Here are some points, one per row:
  13  35   2   3  39  17  28   4  44  24  44  35   3  13  33  43  15  38  37  -3  44  18   5   0  35  31  32   9   9   1  12  12  27   3  26  38  25  -1  31  43  38  21   1  -7  -3  23  13  11
  20  22  24   8  40  39  -5  13  13   1   6  28  25  29  26  12  33  -5   8   6  30  30  40   4  24  19  35   9   4  20  20  32  41  14  11  -1  -7  -6  31  39  16   4  25   4  -3  17  -6  28
   20    6   18   22   -5    2   22   33   15   29   46   -2   21   20   -1   15    3   33   -1   39   23   20   31   29   22    8   24   37   28   33   29   21   24    8   13    2   13   25    6   25   30   28    4   13   26  -10    0    1
   0  49  16  -4   8  10  -5   0  32   2  16  -2  24  -1  -3  12  32  32  25  -7  34   0   7  22  -9  30   7  26  44   4  35   3  34   0  23  49  16   3  -2   5  31   4  27  28  13   0  33  19
   29   35   32   46   -7  -11   31   38   11   -7   -7   12    1   42   12   10    6    4   16   24   22    4    0   27   17   16   27   31   11   40   48   -6   14   24   35   -8    7   27    5   11   14   42   15   32   31   38   15    9
   6   6   8  -8  48  28  32  30  27  -8  28  16  41  32  34   1   7  23   7  15  30   3  23  36   4   9   3  26   4  -3  37  10  20  16  26   8  22   0   0   8  43  15  -4  36  20  38  40   2
   7   2  -3   5  11  29  37  27  46   0   3   9  -5  26  21  13   8  39   9  17   9  36  16  22  44  -2  38  42  29  31  25  22  16  44  27  44  15  37   1   9  44  29  17  34  49  24  39  30
  -16   25    7   22   28   35   28   33   25   26    5    5   28   28   41   24  -10   22    2   17   -1   30   -6   34   38   18   29   40   18   37   -3   19   13   34    6   29   36   36    5    2   -2   17   -1   37   11   10   -2   -1
  17  25   4  31  36   7  -7   5  35  27  14  -4  10  -4  -3  40  47  31  36  43  36  23   4  29  47  31  28  23  38   5  -6   0  43  15  26  10  11  26  28   9  26  21  -3  42   8  -5  40  44
    3    0   -3   28   -3   28   18   19   37   18   14   16   35   48   16   19   10   37   50    3    1   28    0   35   34    1   18   -3    3   12   -8    4   39   37   37  -19   21   23    0   -3   15   23   41   37   -7    9   37   15
  15  45  30  31  44   6  30  34  -6  22  -2  35  -2  34  37  31  -4   1   7  32  43  31  21  48  46  -1  30  41  49  39  -6  28  -6  29  -4  35  -5  26   0  12  12  -3  21  26  32  37  25  27
  15  32  29   5  -4   0   4  -3   3  -1  41  26  33  -6  10  13  10  -2  39  44  38   7  -1   0  43  33  -5  14   3   1  44  25  15   9  34   2   1   8  34  41  38  37  41   0  36  33   2   4
  13  -1  22  25  -2   6  28  29  17  32  26  12   1   7   1  11  22  29   4  31  16   1  35  16  18  -6  33  25   8   9  -8  14  22  31   7  13   9  14  13   5   6  24  -3  18  14  21   6   4
   41   32   40   31   40   31   33   32    1    2    7   46   -5   26   33   25   18    1    7   -7    5   44   11   49   23   11   36  -13  -14   27   27   36   21   28    0   34   15   30    3   14   -3    0    0   36   47   27   43   38
  40  11  -7  18  24  43  40  -8   2  41  22  34   1   0  13  32  28  17  12  25  41  37  28  13   1  22  36  30  37  -5   2  40   5  31   8   3  43  23  42  41   2   8  26  49   5  16  35   2
    7   10    9   22   11  -11  -11   -2   36   38   42   49   -5   -4   25   23   15    9   37   36   11   -6   42    7    9   42   17   47   14   12   22   47   19    0  -10   -3   21   38   24   30    1   15   30   -2   32   26    5   33
    3   11   41   30   42   -9   41  -15   27   40    2    6    5   31   26   35   -2    6   31   23   -3   18   -4    7   26   -8   30   -1    4   42   -6   35   42   35   22   23    9   39   44   43    6   -7    2   33   -2   22   37   35
   40   33   12   25   38    7   16   15   -1   29   20   -8   -8   26   28    6   21   -9    9    8   30   13   14    2   36   18   11   13   20    6   39   42   18   12   31   48   16   33   28   16   27   -2    8   11  -12   37   21    8
   36   26   27   44   27   32   39   29    2   14   -1   26   38   31   17   38   28   -6  -10    2    4   48   32   -1    0   14    2    8   22   26    3   37   19   31    4   -5    4   26   -2   31    3   15   17   22   33   37   40   -5
   33   34   -3   16  -13   -3   32    1   40   14   11   14   36   41   21   12   25   40   33   21   18   20   -6   33    5   45   18   -4   26    0    8   15   42   36   24   43    5   -2   21   11   40    6   14   -3   28   39   38   36
  40   5   8   9  29  10  18  16  -6  40  -1   0  41  -4  -7  32  33  30  38   3  10  13  20  28  31  27  38  -5  39   6  41   2   5  20  23  -9  21   9  27  23  31  -5  28  13   5  10  30  22
  16  -6  34  34  34  -2   3  34  -6   4  35   9  -1  -1  20  -3  -4   1   2  18  45  13  36   5   6  24  20  13   3  37  -8   2  37   6  -4   8  24   2  16  28  38  21   5  13   4  16   4   1
  -5   3  23  -9  33  19  31  27  12  32  38   9   5  19  14   9   8  -5  -2   0  11   2  21  25  35  19  34   9  11  29  33  -4  35  28  30  12  38  -1  25  48  25  38   6  20  29  39  44  17
   10   -3   37   27   17   49   15    9   39    9   31   24   24   30  -12   -4    2   -8    6    0    1   -6   16    3   43   22   -1   -4   12   12   33    8   32    7   12    4   10   -4    6   10    2   32    1   45   12   23    5   39
   18    2   32   -1    5   32   21   35   38   12   18   11   12   11   25    2    1  -11   -1    4   14    4   24   17    0   -7    5   40    4   26   28   32   -2    6   -6   27   38   40   14   -9    9   37   43   -3   27   -4    7    0
   -4   -5   -6   14    5   37   23   -8   32  -10   30   -8   26    2   49   12   34   30   24   10   14    6   47   52   12   24   -5    3    7    3   32    0   29    1   38   24   40    7   22    0   41   36   34    2   44    1   19   21
   -8    9   38   28    7   19   14   42   10   27   17   31   11   26   53   37   19   18    8   39    6   -3    1    6   28   -4   33   34   28   -7   14   19    3   -8    5   25   43   32   23   30   14   23   40   19   23  -15    7   -6
   30   32   12   -1   22   43   20   11   -2  -10   11   45   43    9   -3   44   31   18   30    5   24   -7   35    6   -4   22   13   14   34   11    8   30    3   24   50   31   24   28   26   21   43   -4   36   13   37   21    2   47
   26   27   15   12   51  -14    5   17   32    8   32   22   19    6    9    1   26   16   18   24   37   15   32   -5    5   29   -2   25   22   14   31   22    5   13    6   17   30   17   30   -1   -6    3   42    9   24   -1   -4   22
   21   18   31  -11   -2  -10   36   -3   36   14    0   -2   36   29   44   28   33   27   18    0   -2   22    4   35   44    8   15   20   29   -3   43   29   27   25   39    8    1   40    6   -2   -2   39   32   26   13    9   25   39
   26   14   43   25   21   47   19   21    4   -4   15   24    9   24   14   17   17    9   19    0    0   -1   15    6   13   28    6   46   -2    6    8   36    4    3   11    5  -11   18   43   35   -8    2   39    1   44   40   -1   30
  40  42  45   4  -2  29  27  21  40  31   5  21  27  16  49  31  33  19  36  32  -4  18   1  18  -4  25  14   4  30  17   6  33  -4  27  40  24  10  35  31  30  28  35  36  51  18  25  -6  23
   -6   51    5   49   30   17   -2   42   28   10   35    5   35   31   -2   -2   22   36    6   17   34   47   16   36   -2   21   -5   34   25   35   -7    1  -12    9   23   38   45   -8    2   21   11   38   36    1   -5   13   32    1
   35   12   39   34    0   24   32   36   -6   39    7    2   38    3  -10   32   52   13   28   10   16   21   -9   38   24   -1   38   43   36   21   10   15   -3   34   27   21   53   25   -8   -2   25   12   23   34   -1   -3    5   16
   -6    3   48   18    6    4    2   39  -16   47   27   -8   44   37   -2    9   -2   33    3   -4   35   -2   44   -9   14   39    0   -4   -4   30   41    6   31   36   15    3   34    8   -3    2   21   45    0   23   36   14   46   44
  24   5  21   1  17  37  29  14  25  29  19  28  52  37  35  37  15  12   3  16   3  26  10  27  32   1  41  -2  -4  34  28  22  22  32  -1  38  15  26  30  28  24  -1  19  19  46  31  24  27
   17    9    7    0    5   42    9   22   21   46    9   35    0   -1    3   11    4   47    2   34    0    7   32   10    3  -14    4    5    6   22   45   12   40   11   -9   -4   43   12   27   20   27    8    9   15   15   21   -4   25
   30   34   39   35   -8   23    9   26   30   32    6   17   -2   12   22   27   24    0   34   35   38   40   26   -3   -2   45    3   -3   16   47   -2   18   17   29   24   44   -3    4   14   -5   -9  -10   19   13   14   36   41   -2
   14    9    7   12   33    2   -3    5   36   18   35    5    7    6    2    0  -13   36   16   50    4   38   -3   31   36   27   48   39  -12   30   12    5   37   -8   35   11   31    6    1   -5   26   41    1   14   -3    2   34   48
   33   34   31   30   17   34   38   18    7   -8   10   36   -5   41   28   36   37   16   42   42   -1   27   12   21   17   33   29   21   32   36   28   32    5   40  -10    7   -1   38   21   14   10   23   45    4  -14   37    6   21
  -11   33    2   -2   40   29   19   -1   15   10   40   33   46    2   19    6   38   34   10  -10   29   34   28   18   17   32   14   35   34    6   26   19   32   -3   41   26   -9   27   45   -9   26    2   35   15    3   -3   20   37
   33   -1    0   15    6  -10   28   17    3    3   12   34    0   21   -5   41   22   23   31   34    7   15   21    8   42   13   18   23    9   19   15   33    1   12   11   38   13   28   44   38   32   36    2   38   -1   34   15    2
   35    2   35   33   27   30    4   13   -6   45   23   40   35   27   45    4    6   22    7   13   -9    0   36    1   23   14   -2    2   13   48   39   24   41   24    2   -1   36  -11   41   20    7   30   -6    0   39    8    2    2
   -8   20   14   43   22   17   15   30   -3   37   30   28   30   14   18   23   -2   -5   24   27   18   29    2   11   20    7   30   36   31   -2    5    0   21   35    6   43  -12    5   19   30   33   -4   -6   23   19   -9    0   52
   15   31    2   43   48    3   -3    5   15   51    3    3  -11    2    0   19   41   36   33   36   26   28    5   27   10   33   37   -5   36    9    9   -3   -4    3   36   23    2   22   17    1   38   24   15    4    9   13    7  -16
   10   -4    8   30   17   19  -15   27   34  -15   10    6   23    0   50    7   31   24   12   18    7   38   21   23   -8    8   16   28   31   31   41   20    0   19   29   19   26   27   11    4  -14    6   10   34   -6    7   26   29
  22  32  -3   7  21  26  21  18  -3  -3  31  21  10  18  16  -2  34  31  28  18  31  25  28  -4   9  32  17   9  44   8  20  11  11  -7  16   8  -4  16  21  24   5  12  18  -4  54  38  19  39
   43    8   18    3   16   39   21   27   22   20    3   48   25   37   32  -10   35   37    7   -1   31    5   26   32    0   37   -9    3   -1   36    2   -2   21   36   20   38   31    6   -8   50   43    3   14   -6   27   32   35   -2
   36   35   16    1  -10   14   10    1   46   35   32   22   18   12   -7   20    2    3   22   29   39   10   45    6    1   36   -2   18   15   -8    8   21   -2    2   35   -1   42   19   38   45   13   43   16    2   25   13    3   -3
  42  22   3  29   3  17  35  37  28  16  10  16  38  25  23  34  21  33  48  43  16  41  28  31  -1   0  15  31  30  23   9  39  11  17  18  39  24  32  21  26  -9  49  38  28  15  24   9  -3
These points spread out most along one direction. For each point below, how far along it does it lie, from 0 to 99? 50 is the average, and the first point above lies past it. One standard deviation of the points above along it is 16.
   30   32   12   -1   22   43   20   11   -2  -10   11   45   43    9   -3   44   31   18   30    5   24   -7   35    6   -4   22   13   14   34   11    8   30    3   24   50   31   24   28   26   21   43   -4   36   13   37   21    2   47 57
   41   32   40   31   40   31   33   32    1    2    7   46   -5   26   33   25   18    1    7   -7    5   44   11   49   23   11   36  -13  -14   27   27   36   21   28    0   34   15   30    3   14   -3    0    0   36   47   27   43   38 16
    3   11   41   30   42   -9   41  -15   27   40    2    6    5   31   26   35   -2    6   31   23   -3   18   -4    7   26   -8   30   -1    4   42   -6   35   42   35   22   23    9   39   44   43    6   -7    2   33   -2   22   37   35 23
  15  32  29   5  -4   0   4  -3   3  -1  41  26  33  -6  10  13  10  -2  39  44  38   7  -1   0  43  33  -5  14   3   1  44  25  15   9  34   2   1   8  34  41  38  37  41   0  36  33   2   4 74
   26   14   43   25   21   47   19   21    4   -4   15   24    9   24   14   17   17    9   19    0    0   -1   15    6   13   28    6   46   -2    6    8   36    4    3   11    5  -11   18   43   35   -8    2   39    1   44   40   -1   30 44
   10   -4    8   30   17   19  -15   27   34  -15   10    6   23    0   50    7   31   24   12   18    7   38   21   23   -8    8   16   28   31   31   41   20    0   19   29   19   26   27   11    4  -14    6   10   34   -6    7   26   29 47
  13  -1  22  25  -2   6  28  29  17  32  26  12   1   7   1  11  22  29   4  31  16   1  35  16  18  -6  33  25   8   9  -8  14  22  31   7  13   9  14  13   5   6  24  -3  18  14  21   6   4 48
   35    2   35   33   27   30    4   13   -6   45   23   40   35   27   45    4    6   22    7   13   -9    0   36    1   23   14   -2    2   13   48   39   24   41   24    2   -1   36  -11   41   20    7   30   -6    0   39    8    2    2 54
   17    9    7    0    5   42    9   22   21   46    9   35    0   -1    3   11    4   47    2   34    0    7   32   10    3  -14    4    5    6   22   45   12   40   11   -9   -4   43   12   27   20   27    8    9   15   15   21   -4   25 62
   29   35   32   46   -7  -11   31   38   11   -7   -7   12    1   42   12   10    6    4   16   24   22    4    0   27   17   16   27   31   11   40   48   -6   14   24   35   -8    7   27    5   11   14   42   15   32   31   38   15    9 37
   0  49  16  -4   8  10  -5   0  32   2  16  -2  24  -1  -3  12  32  32  25  -7  34   0   7  22  -9  30   7  26  44   4  35   3  34   0  23  49  16   3  -2   5  31   4  27  28  13   0  33  19 76
    7   10    9   22   11  -11  -11   -2   36   38   42   49   -5   -4   25   23   15    9   37   36   11   -6   42    7    9   42   17   47   14   12   22   47   19    0  -10   -3   21   38   24   30    1   15   30   -2   32   26    5   33 63
   -8    9   38   28    7   19   14   42   10   27   17   31   11   26   53   37   19   18    8   39    6   -3    1    6   28   -4   33   34   28   -7   14   19    3   -8    5   25   43   32   23   30   14   23   40   19   23  -15    7   -6 42
    3    0   -3   28   -3   28   18   19   37   18   14   16   35   48   16   19   10   37   50    3    1   28    0   35   34    1   18   -3    3   12   -8    4   39   37   37  -19   21   23    0   -3   15   23   41   37   -7    9   37   15 45
   33   34   -3   16  -13   -3   32    1   40   14   11   14   36   41   21   12   25   40   33   21   18   20   -6   33    5   45   18   -4   26    0    8   15   42   36   24   43    5   -2   21   11   40    6   14   -3   28   39   38   36 56
